128 stands for zero in the data rows.
Each pair is two rows. How far apart are they, by a hidden measure? 0 means very close, and 40 very far. Two or three weighted sums of its numbers give each row a place; it is the straight-line distance between the places.
[109 161 182 161 105 116  92 118 108 162 183 169 110 121  95 119]
[129 163 184 167 131 137 100 141 128 166 185 168 129 139 101 139] >> 11
[125 164 183 164 122 139 108 142 129 165 179 164 126 142 106 140]
[150  85  81  84 156 103 139 106 149  84  82  90 150 104 134 104] >> 21
[135 169 179 167 138 140 104 141 131 168 177 168 134 140 105 139]
[146 163 175 165 149 165 115 164 150 165 173 165 149 164 119 164] >> 10
[147  55 137  62 148 155 188 161 144  63 138  57 149 157 188 156]
[109  76  90  81 116 179 182 181 115  82  95  82 113 182 186 183] >> 34
[119  72 102  72 110 186 183 189 117  72 101  63 116 189 184 188]
[145  86  80  86 145 103 131 104 148  85  84  88 148 108 142 107] >> 28
[135  83  84  81 140 129 173 129 137  81  85  79 137 128 171 128]
[113  96  80  93 107 165 187 164 112  93  79  92 110 166 188 165] >> 21
[135 148 140 154 133 106  94 108 132 154 139 153 134 108  89 107]
[148 168 163 163 148 141 104 151 145 162 163 172 146 143 104 145] >> 5
[144  92  83  81 150 105 155 110 145  81  81  86 148 106 148 110]
[149  58 113  64 151 138 172 136 147  64 110  66 148 134 177 133] >> 13
[129 135 104 132 130 101 121 100 132 133 105 138 130 101 117 102]
[124 156 154 161 121 101  97 110 129 161 159 159 124 105  93 104] >> 10
[138 155 135 151 147 109  83 109 137 151 141 147 137 110  90 109]
[145  70 136  62 149 165 189 161 145  62 132  66 146 160 188 159] >> 31
[107 169 179 166 109 103  96 101 106 167 178 168 103 101  90 104]
[143  84  82  84 141 121 148 113 144  84  84  83 143 116 153 115] >> 32
[118  90  90  81 116 171 184 171 112  81  92  83 118 171 187 171]
[128 169 177 167 128 128  95 123 127 167 180 166 130 125  91 126] >> 21
[105 140 116 148 110 118 144 116 104 147 120 148 103 114 143 117]
[141  55 142  62 141 179 186 182 138  62 142  62 140 179 182 181] >> 21
[121 154 130 151 128 105 118 106 122 152 132 152 119 104 108 101]
[ 96 158 150 163 102 103 124 104 100 162 149 158  99 106 123 105] >> 6
[122 100  80  98 122 140 177 133 123  99  76  98 122 137 174 134]
[153 164 169 163 156 158 106 156 148 163 168 166 149 158 112 157] >> 16
[140  74 107  67 138 153 180 153 142  67 106  64 139 150 188 150]
[ 96 163 183 157 101 114  85 110  99 156 184 152  98 113  90 114] >> 33
[131 167 183 166 119 133  95 133 132 166 178 163 127 131  98 133]
[132 153 137 154 135  98  98 104 129 152 137 150 131 103 101 103] >> 21
[114 171 181 166 117 120  96 119 114 166 184 161 115 117  89 117]
[133 122  95 123 138  97 114 101 134 124 102 127 136 102 117 102] >> 30
[116 150 120 147 123 102 123 105 110 146 120 143 116 105 125 106]
[137 101  83 108 134 110 140 108 136 109  81 118 135 107 140 108] >> 9
[132 167 162 163 134 115  89 117 130 163 160 164 132 120  90 118]
[103 152 179 152 110 125  98 128 104 152 174 149 104 125 101 129] >> 19
[126 160 150 160 124 108  92 109 124 160 152 157 125 103  91 104]
[119  67 105  69 124 190 185 190 114  70 101  69 120 188 181 187] >> 24
[150  86  80  92 143 103 128 100 150  93  82  93 148 103 127 102]
[113 117  82 114 107 141 179 140 107 115  86 118 110 145 176 142] >> 4
[136  75 110  65 137 159 187 150 140  67 110  68 139 153 185 153]
[145 136 104 128 140 108  95 104 144 128 101 125 145 105  96 103] >> 23
[133 165 179 166 132 141  99 138 137 166 176 171 134 137 101 141]
[132  67 131  63 132 189 187 188 131  63 129  60 130 190 178 189] >> 19
[125 108  81 106 127 126 167 124 127 105  79 104 125 121 161 125]
[154  83  81  83 154 105 124 104 150  83  81  86 153 103 128 103] >> 11
[104 132 104 138  97 133 164 126  97 139 107 144 102 127 163 130]
[101 136  99 137  99 138 165 135 102 137  99 141 100 133 168 134] >> 5
[124 154 138 155 121  98  95 107 124 155 144 157 125 101  98 102]
[124 107  83 114 118 121 154 118 125 114  87 116 125 116 153 118] >> 10
[153 166 158 159 146 155 113 152 154 159 160 162 152 154 110 154]
[138  79  84  81 135 132 169 129 133  82  79  79 137 129 169 128] >> 5
[117 159 149 161 118 101  90 105 116 161 153 156 115  99  98 100]
[130 167 169 165 129 119  91 118 132 165 168 165 130 116  93 120] >> 8
[137 171 181 167 138 156 112 157 139 167 181 164 139 156 117 156]
[138 148 128 149 134 112  98 110 137 149 127 151 138 106  90 107] >> 9
[116  97  84  91 109 162 191 160 110  91  83  92 115 163 186 161]
[150 131 113 133 149 115  89 116 148 133 112 140 151 118  89 114] >> 10
[140 170 168 165 133 130  96 135 139 165 169 168 139 132  98 134]
[147  55 140  63 149 155 188 157 151  62 141  63 149 157 188 157] >> 25
[134 139 115 140 134 101 104  97 131 140 113 143 134 100 104 101]
[128 153 137 153 132 106  87 103 124 152 141 152 130 102  95 103] >> 6
[140 153 147 157 141 118  82 111 135 157 152 155 137 114  89 116]
[139  85  80  90 132 120 159 119 134  91  77  89 136 118 156 118] >> 29
[133  70  95  73 140 144 183 145 132  74  98  77 134 145 184 147]
[134 143 114 139 136 100  95 103 143 138 106 144 139 102  97 103] >> 16
[117 155 127 152 118 104 117 100 120 151 131 154 116 101 116 103]
[116 101  81  98 118 150 190 153 114  98  82  99 115 154 180 152] >> 28
[109 162 158 164 109 100 112  97 105 165 154 165 108 103 100 100]
[132 162 183 167 129 142 108 146 135 167 180 162 132 143 108 144] >> 8
[135 154 133 151 143 112  92 112 134 151 130 147 138 111  91 110]
[112 105  80 101 110 162 186 161 111 100  83 100 110 161 186 157] >> 12
[130  72 131  62 136 190 175 192 133  63 135  59 132 189 183 190]
[136 125 100 129 128 101 108  97 134 129  99 131 136 101 116 100] >> 20
[135  60 100  69 134 158 178 159 134  70 100  77 134 156 184 155]
[134 148 120 143 139 107  93 103 131 143 118 142 133 103  98 101] >> 19
[112 158 182 161 110 130  98 124 110 160 184 157 111 126 101 126]
[125 164 162 164 124 104  89 108 121 163 156 160 123 109  90 108] >> 16
[124 163 155 163 113 100  97 104 124 161 156 163 123 105  94 105]
[150 168 179 167 158 179 136 178 146 166 178 170 150 181 137 177] >> 8
[137 167 166 163 131 123  97 124 137 165 167 166 136 122  92 123]
[148  88  79  88 149 100 127 101 148  89  79  87 150 104 128 101] >> 19
[142 167 175 166 143 160 118 160 143 166 174 169 145 158 120 160]
[143 139 113 136 132 104 100 106 142 138 111 137 139 102  98 103] >> 8
[103 149 119 149  98 117 145 112 103 150 124 148 103 116 140 112]
[132 153 156 161 133 111  93 114 136 162 153 165 132 112  90 111] >> 9
[143 126 110 133 141 104  97 105 141 134 111 140 142 101  95 104]
[116 167 184 166 111 121  89 126 120 164 180 164 117 122  95 123] >> 26
[127 160 165 164 133 119  90 115 132 165 169 161 128 116  90 114]
[145 123  96 121 142 104  97 102 145 121  95 119 145 104 102 100] >> 23
[113 159 138 156 113 101 119  99 112 157 142 150 113 101 116 101]
[153 162 179 167 146 181 129 181 145 167 178 159 150 184 134 180] >> 22
[101  96  80 102 103 174 186 171 106 102  82 100 103 175 187 172]
[118 140 106 136 126 106 130 107 121 137 106 142 118 106 134 107] >> 24
[147 113  96 119 148 107  93 102 146 119  97 122 149 106  95 105]
[118  97  81 103 117 132 168 135 124 104  79 101 122 133 172 133] >> 21
[149 176 166 164 142 146 107 150 148 164 165 165 145 149 106 150]
[114 172 161 165 119 102  93 104 115 164 162 166 112 102  98 100] >> 21
[149 157 176 166 147 162 121 161 147 166 176 168 147 162 118 161]
[105  85  81  91 107 180 186 177 101  91  81  96 104 182 183 182] >> 25
[111 121  91 125 108 127 168 131 112 125  92 133 110 133 165 129]
[123 161 182 166 131 128  93 131 123 166 184 163 124 130  95 128] >> 26
[117  84  83  90 116 157 189 158 116  91  89  83 119 157 186 155]
[153  67 103  66 159 117 166 117 152  66  99  72 152 119 165 118] >> 26
[118 116  84 114 124 127 163 123 120 114  83 119 118 130 162 128]
[148 155 155 159 145 137 101 139 144 158 158 158 147 136  97 137] >> 7
[126 168 173 167 126 117  91 117 123 167 172 167 123 116  90 115]
[133 124  94 124 137 105 118 105 137 122  95 118 134 103 119 101] >> 23
[134 164 171 166 131 129  92 129 131 166 170 162 133 128  94 125]
[153 162 177 166 154 169 130 172 150 167 174 171 150 175 126 174] >> 10
[138  97  82  94 138 119 164 116 137  94  79  94 137 112 154 114]
[126 161 180 167 124 124  94 122 128 167 179 167 126 128  96 127] >> 20
[147  71 104  67 146 138 183 132 147  67 105  61 144 137 178 136]
[140 163 154 158 142 125  93 121 143 159 154 163 142 126  93 125] >> 19
[122 152 124 147 115 102 117  99 124 146 120 148 123 103 109 100]
[141 167 160 161 150 133  99 129 139 162 156 164 141 129  99 131] >> 23
[148  89  80  94 146 101 124 107 148  94  81  93 148 104 126 104]
[139 116  93 121 147 104 112 103 139 120  94 120 139 104 115 100] >> 12
[134 105  81 108 134 108 131 104 134 107  84 106 138 109 136 106]
[102 100  82  94 103 183 190 185  99  94  87  95 101 185 189 186] >> 22
[149 164 177 167 150 166 126 162 150 166 174 160 148 166 121 166]
[136  69 106  67 132 151 177 149 139  67 110  72 137 155 187 152] >> 6
[130  70  98  73 122 162 188 159 128  73  93  76 129 161 188 161]
[101 161 160 165 100 103 109 104 106 164 160 167 103 101 107 101] >> 22
[106 163 184 163 103 107  85 107 104 164 184 165 103 104  87 108]
[111 170 157 163 115  97 104 100 111 163 158 160 112 102 102 101] >> 21
[118  93  87  83 126 159 189 167 117  83  89  77 120 165 186 162]
[145  85  83  81 137 115 160 119 146  81  88  88 142 113 156 115] >> 23
[106 168 172 168  97 102  95 100 106 166 172 167 104  99  96 102]
[113 147 122 149 117 102 116 105 114 149 124 154 115 104 122 104] >> 20
[137 161 181 166 138 154 107 152 139 167 181 167 137 153 110 150]
[139 126 103 127 140 104 107  99 140 127  99 127 141 101 102 101] >> 11
[136 167 164 164 132 121  95 120 131 163 163 161 133 117  92 121]
[148 151 158 160 145 147 103 145 146 159 154 153 149 144 103 145] >> 17
[142 166 167 164 150 146 100 147 144 164 172 160 144 142 106 144]
[129  66 105  71 131 164 187 164 132  70 101  74 129 163 186 164] >> 12
[ 98 141 106 141 100 130 159 131 103 142 110 143 101 129 162 128]
[116 156 150 160 118 101 103  96 116 161 150 162 116 103 102 101] >> 17
[146  63 138  63 148 156 184 153 151  62 133  63 149 157 187 155]
[133 159 164 163 127 122  89 123 135 163 163 168 134 119  89 122] >> 19
[124 171 179 167 129 122  94 122 128 167 174 166 126 123  93 124]
[141 102  80  98 138 107 139 106 144  98  81 102 141 107 136 106] >> 27
[125 149 132 150 129  99 103 102 127 151 133 151 126 102 100 101]
[143  62 119  63 143 154 190 151 142  63 119  63 142 154 188 155] >> 11
[123  64 129  65 128 204 176 207 123  63 134  68 124 202 175 201]
[136 124  97 125 134 101 110 100 139 125  95 126 138  99 109 100] >> 16
[139 166 155 160 142 124  97 122 141 159 153 154 140 123  95 125]
[116 156 142 158 120 104  99  98 117 160 143 156 118 100 104 101] >> 15
[144 145 109 134 139 105 100 101 142 134 112 130 140 102  98 103]
[146 128  93 119 146  98 105  98 145 118  91 118 145  99 104 102] >> 6
[131 142 138 154 118 101  96 100 129 155 146 159 129 105  94 104]
[145 168 157 160 146 136  96 137 142 160 158 156 144 136  96 136] >> 22
[132 162 182 167 130 146 102 146 132 167 182 165 133 144 110 146]
[143  85  88  77 146 117 164 119 141  77  87  75 143 121 164 121] >> 16
[147  99  82  96 146 109 133 104 148  95  79 102 147 106 129 104]
[136 166 166 163 130 131  97 130 135 164 171 164 138 128  93 129] >> 6
[134 157 144 156 132 109  93 104 130 156 140 157 133 110  87 108]
[132 149 137 154 132 106  90 106 132 153 142 151 133 106  93 107] >> 14
[123 116  84 114 123 119 146 115 127 114  83 112 124 120 150 115]
[121 133 106 136 115 107 137 112 118 136 106 141 118 108 133 108] >> 9
[106 124  90 128 108 145 175 138 100 126  94 124 103 141 172 142]
[102 163 183 165 106 104  97 105 101 164 182 161 103 108  89 107] >> 26
[133 116  89 118 144 107 136 105 132 118  86 117 131 106 133 106]
[112 100  81 100 113 155 183 154 110  99  82 111 115 152 185 152] >> 10
[131 139 104 135 124 105 116 102 126 135 104 138 131 102 114 101]
[142 121  97 125 142  98  99  97 142 124 101 121 143  99 103 101] >> 10
[135 145 134 150 136 105  92 111 140 150 136 158 135 105  91 107]
[135 108  85 112 129 105 133 107 137 112  89 106 133 104 137 106] >> 10
[154 125  98 121 151 107  91 108 151 120  96 119 152 111  92 109]
[140  82  89  77 141 129 170 130 135  77  86  73 140 131 171 130] >> 20
[105 158 142 160 101 102 115 105 106 160 145 164 105 102 116 104]
[109 151 128 152 109 104 129 108 103 152 130 148 107 103 127 107] >> 6
[146 135 106 130 145 103  92 106 144 130 107 136 145 104  94 106]
[134 116  86 114 119 111 138 105 133 114  85 111 131 109 141 109] >> 11
[133 101  81  96 137 116 154 118 136  96  82  92 135 115 154 115]
[143 164 179 167 145 150 119 157 142 167 174 161 142 156 115 155] >> 11
[156 106  81 103 151 101 102 105 148 103  84 107 150 103 111 101]
[114 115  84 113 109 142 181 144 120 112  85 112 111 140 178 140] >> 24
[144  66 154  65 146 179 188 177 145  64 155  54 146 176 185 179]
[133 158 159 162 138 111  89 114 133 162 158 166 132 120  89 118] >> 21
[145 123  89 116 154 102 110 100 146 116  86 109 144  98 110 101]
[128 159 141 156 127 102  95 102 130 155 138 156 128 106  97 103] >> 10
[115  88  87  83 112 169 195 160 123  84  88  86 117 165 187 163]
[106 168 160 164 104 103  94 101 108 164 156 165 108 100 101 100] >> 22
[ 99 139 108 143  98 122 154 128 104 142 106 141 102 129 156 126]
[138 156 170 165 141 132  97 131 138 165 167 166 137 130  99 132] >> 24
[105 168 181 166 108 109  89 107 108 166 183 167 107 109  86 108]
[125 140 118 144 121 104 112  97 128 144 120 147 124 103 110  99] >> 22
[ 99 162 165 166 104 104 106 100 103 166 166 161 100 102 103 100]
[133 139 107 135 131 102 107  99 137 134 105 145 134 100 107 100] >> 17
[106 163 163 165  99 103 102 100 111 166 166 169 107  99  99 101]
[117 172 185 163 114 123  91 125 115 163 181 164 113 123  96 124] >> 26
[145 117  94 124 138 102 106 101 140 123  96 125 142 101 109  99]
[119 166 179 167 122 115  86 115 119 167 176 164 119 113  91 114] >> 33
[135 162 173 166 137 133  98 133 137 165 174 165 136 134  94 131]
[133 161 168 166 130 121  95 122 133 165 162 158 133 122  92 123] >> 8
[121  98  83  92 119 144 181 147 122  92  85  91 120 146 185 147]
[121 166 182 166 116 122  88 119 123 166 179 164 122 124  95 122] >> 25
[105 172 169 167 110  95  99 100 104 166 169 165 105 101  97 102]
[118  87  86  86 121 163 186 164 118  85  85  84 117 164 185 165] >> 24
[110  98  82  95 110 173 188 172 111  95  81  93 109 172 189 170]
[137 106  82 104 140 105 139 102 137 103  77 100 140 104 135 105] >> 12
[111  92  84  88 114 168 181 171 109  89  83  80 112 171 187 170]
[112 148 129 152 120 107 121 104 118 151 125 155 114 102 117 103] >> 33
[146 118  96 123 145 101 102 105 149 123  94 122 145 101 101 102]
[136  69  95  73 131 144 185 142 137  73  96  76 136 144 182 143] >> 16
[126 130  99 129 132 103 129 105 130 129 100 124 128 103 128 104]
[102 124  88 126  98 154 182 148  99 125  93 123 101 144 178 148] >> 5
[107 152 178 154 104 128  92 128 110 155 180 153 106 126  99 127]
[122 166 183 165 125 138 103 140 126 165 183 173 125 138 105 139] >> 14
[114  71  97  74 116 191 188 191 112  74  96  77 112 186 184 191]
[128 165 184 165 123 135 105 140 126 166 183 157 127 139 105 139] >> 18
[145 149 140 152 147 124  94 127 147 152 141 153 148 128  95 126]
[137 110  89 116 147 107 113 100 143 115  93 120 141 100 116 101] >> 17
[119  62 115  66 119 199 175 202 120  66 117  66 119 196 178 197]
[100 164 170 167  94 102 103 102  96 166 173 171 101 100  99 101] >> 31
[124 166 163 163 125 111  92 110 125 164 164 166 123 105  90 109]
[126 166 144 157 131 102  89 102 131 158 144 161 127 103  91 104] >> 6
[105 162 156 163 100  99 106 101 104 164 153 165 106 103 108 102]
[122 126  99 133 127 105 129 108 122 132  99 126 122 108 134 108] >> 21
[131  96  81  94 143 117 156 110 135  93  75  99 137 116 152 116]
[132 147 153 159 138 112  85 107 128 159 148 154 133 114  90 111] >> 17
[142  59 139  62 138 173 191 166 142  61 143  64 142 169 189 171]
[146  75 100  70 146 129 178 130 145  69  93  66 144 133 178 132] >> 13
[ 98  90  78  97 103 183 187 187  99  98  83  92  98 183 185 185]
[124  67 117  65 128 186 189 185 123  65 115  64 125 186 189 185] >> 24
[143  64 149  63 137 189 176 189 142  62 151  66 140 186 184 187]
[142 141 112 136 135 105  89 103 142 137 115 129 143 104  94 104] >> 21
[149 124  95 121 147  98  98  99 146 121  93 123 145 102  98 102]
[148 166 177 166 148 163 118 162 149 167 173 170 145 162 117 161] >> 16
[106 166 182 164 108 110  89 108 109 166 178 160 110 111  90 109]
[138  60 142  62 136 179 185 174 140  63 143  61 140 177 187 178] >> 16
[148 115  89 112 145 105 105 104 153 112  84 105 148 103 106 100]
[136 168 171 166 145 132 102 134 139 165 170 159 134 130  90 129] >> 17
[133 155 149 157 138 112  88 115 132 157 147 162 134 113  90 113]
[148  67  98  69 147 112 163 116 154  69  99  64 151 115 160 114] >> 32
[111 160 144 159 111  98 114 102 111 159 141 157 111  99 109 101]
[146 157 150 155 153 135  98 136 147 156 149 154 148 132  96 134] >> 14
[130  59 140  62 133 200 172 200 126  62 134  64 129 198 173 200]
[113 151 138 156 116 104 109 102 118 156 134 156 114 102 111 102] >> 30
[143  63 102  68 140 137 182 143 142  68 102  72 141 140 181 140]
[132 123  91 123 140  99 130 105 131 123  94 123 131 100 128 104] >> 16
[140 131 108 136 142 107  91 101 140 135 111 131 142 101  95 103]
[145  62 116  64 156 143 190 145 150  64 117  57 148 140 184 142] >> 34
[141 159 182 166 145 165 122 164 140 166 184 164 141 165 119 164]
[143  68 100  68 141 138 178 142 142  69 105  66 142 136 180 137] >> 15
[141  89  82  88 144 111 153 114 146  88  81  99 142 112 154 113]
[124  67 136  62 120 207 174 211 125  62 144  62 123 206 171 208] >> 32
[148 164 178 166 147 161 127 167 147 166 175 164 149 165 124 168]
[115  71  90  80 126 176 181 174 117  80  92  88 115 174 188 173] >> 24
[124 164 185 162 120 138 101 139 122 163 183 155 122 137 105 138]
[130 170 184 165 130 145 112 148 129 165 182 164 129 148 113 147] >> 8
[150  67  91  71 153 112 155 112 153  71  88  70 151 113 152 112]
[139 104  84 107 142 108 133 106 136 108  82 107 139 107 133 104] >> 14
[110 161 173 166 109 104  95 100 107 167 173 168 107 104  91 102]
[136  68 121  63 132 173 188 169 139  64 124  72 135 171 189 169] >> 15
[107 164 167 166 102  99  99  99 103 166 168 167 106 100  99 101]
[100 148 176 150  95 126  97 126  98 150 174 149 100 121  97 123] >> 16
[128  64 112  67 132 174 188 177 132  66 114  71 128 178 187 179]
[120 125  95 128 115 116 148 116 114 128  94 132 117 118 149 116] >> 8
[134 132 120 143 132 103 101 104 135 143 122 149 137 102  95 103]
[152 124  97 122 148 106  96 109 150 122  95 121 150 108  94 107] >> 20
[150 171 173 165 151 164 121 160 148 165 178 163 149 162 116 163]
[107 102  82 112 108 156 173 149 107 111  79 107 107 149 180 151] >> 11
[151  65 157  66 151 157 187 161 150  66 153  64 151 161 188 162]
[126 166 180 167 127 131  98 132 123 166 181 171 126 127  95 127] >> 21
[151  78  91  73 145 114 145 106 149  74  88  73 151 107 150 110]
[140 155 146 155 148 121  88 123 142 155 148 151 142 122  92 121] >> 12
[122 154 134 153 113  96 101 101 121 152 135 154 122 102 105 100]
[141 118  85 112 138  97 115  99 140 113  91 118 142 100 114 101] >> 11
[136  66 101  70 135 154 185 155 135  70 101  72 134 154 188 154]
[131 166 183 166 130 139 100 141 133 167 185 167 132 145 106 142] >> 13
[136 166 171 165 143 129  91 129 133 166 166 156 135 130  95 130]
[119 164 174 167 120 111  87 117 116 167 180 169 118 112  90 111] >> 17
[121 152 146 160 119 103  90 100 121 159 148 158 125 103  96 103]
[123  76  93  76 122 165 188 167 121  76  95  84 123 168 186 166] >> 14
[149  61 154  64 150 166 188 168 144  64 158  59 148 168 184 170]
[135 159 164 163 130 122  84 124 134 163 160 166 135 124  94 123] >> 23
[142 162 171 165 139 139 106 141 143 165 169 168 143 143 100 144]
[104  97  80 107 110 158 188 165 104 106  78  95 104 160 185 162] >> 18
[122 128 105 135 116 104 125  99 126 135 108 138 124 105 123 103]
[141 117  86 110 132 101 119  98 141 111  85 107 141 103 123 102] >> 17
[120 164 184 163 119 132  97 131 119 164 184 156 120 133 101 133]
[144  99  81  99 137 105 137 113 136  99  78 102 139 110 143 110] >> 28
[101  65 112  70 100 209 162 215 103  70 113  68 102 215 165 213]
[123 147 114 142 116 107 126 103 118 141 113 139 118 109 124 108] >> 39
[118 149 110 140 117 111 133 108 114 141 108 147 117 108 131 109]
[121 157 183 162 123 142 104 140 122 162 185 155 122 143 106 142] >> 5
[113 146 118 146 114 107 133 108 116 146 120 150 116 104 128 105]
[103 155 173 168 107 104  97 102 104 167 170 168 101  98  95 102] >> 28
[127  97  81  94 124 142 177 135 125  94  79  95 124 138 177 137]
[129  74 100  71 127 168 188 169 124  72  95  70 126 166 187 168] >> 13
[118 156 136 155 116  98 115 102 117 155 138 155 118  97 107 100]
[148 125  99 125 143 106  94  98 142 125  95 114 145 107  97 103] >> 33
[131 113  90 119 131 103 127 109 131 120  92 120 131 108 133 106]
[104 130  92 131 105 139 166 138 101 130  92 128 101 139 175 142] >> 15
[112 159 181 156 107 128  96 131 110 156 178 159 110 131  97 130]
[118 154 127 150 126 100 107  96 122 151 126 150 120 102 109 103] >> 17
[106 108  80 103 112 157 184 156 107 104  82 100 108 160 182 160]
[119  95  80 101 119 134 169 138 117 102  77 105 120 137 173 138] >> 9
[136  67 132  62 133 175 194 178 138  62 131  67 137 180 187 180]
[110 158 179 166 111 108  88 114 116 166 178 165 113 114  88 114] >> 16
[107 157 186 160 103 118  93 117 106 160 184 155 107 117  90 117]
[142 146 141 153 151 125  94 123 145 152 145 152 147 125  91 125] >> 30
[128  90  82  94 125 132 182 134 125  93  81  97 125 136 175 136]
[136 112  82 110 135 104 136 106 133 110  85 110 137 107 134 105] >> 5
[134 160 159 161 135 123  93 120 134 162 158 165 137 119  90 121]
[128 158 139 155 128 102  98 101 127 155 137 152 127 100  96 103] >> 2
[146 116  93 118 140 109 106 103 141 118  91 120 147  99 100 102]
[120 156 182 161 120 137 104 136 116 160 185 160 119 134 106 138] >> 23
[124 100  80 103 123 129 165 128 123 102  81  95 122 132 167 132]
[153  62 112  63 151 126 171 126 155  64 110  58 153 125 173 127] >> 23
[149 159 158 159 141 139 104 142 151 160 157 159 151 150 101 147]
[111 172 177 167 112 100  87 106 110 168 175 159 109 105  90 103] >> 31
[132 160 175 167 135 132 102 127 131 166 176 167 133 132  94 131]
[130 164 171 165 133 121  95 124 132 165 172 160 131 124  94 122] >> 5
[115 125  87 120 114 130 168 125 110 121  86 122 114 127 165 129]
[134 164 175 167 135 138 102 138 138 166 179 167 136 138 102 140] >> 7
[128 158 144 156 130 103  98 105 123 157 146 152 126 101  94 103]
[151  70 105  65 158 120 165 119 148  66 102  70 151 119 166 119] >> 13
[101 151 112 143 107 125 152 124 102 144 110 141 101 126 155 125]
[ 98 138  97 135  99 142 174 142  99 135  95 136  98 137 174 140] >> 9
[101 153 178 152  97 130  98 123 101 152 178 158 103 123  98 125]
[118  93  83  94 115 154 181 155 112  94  82  90 116 155 183 155] >> 38
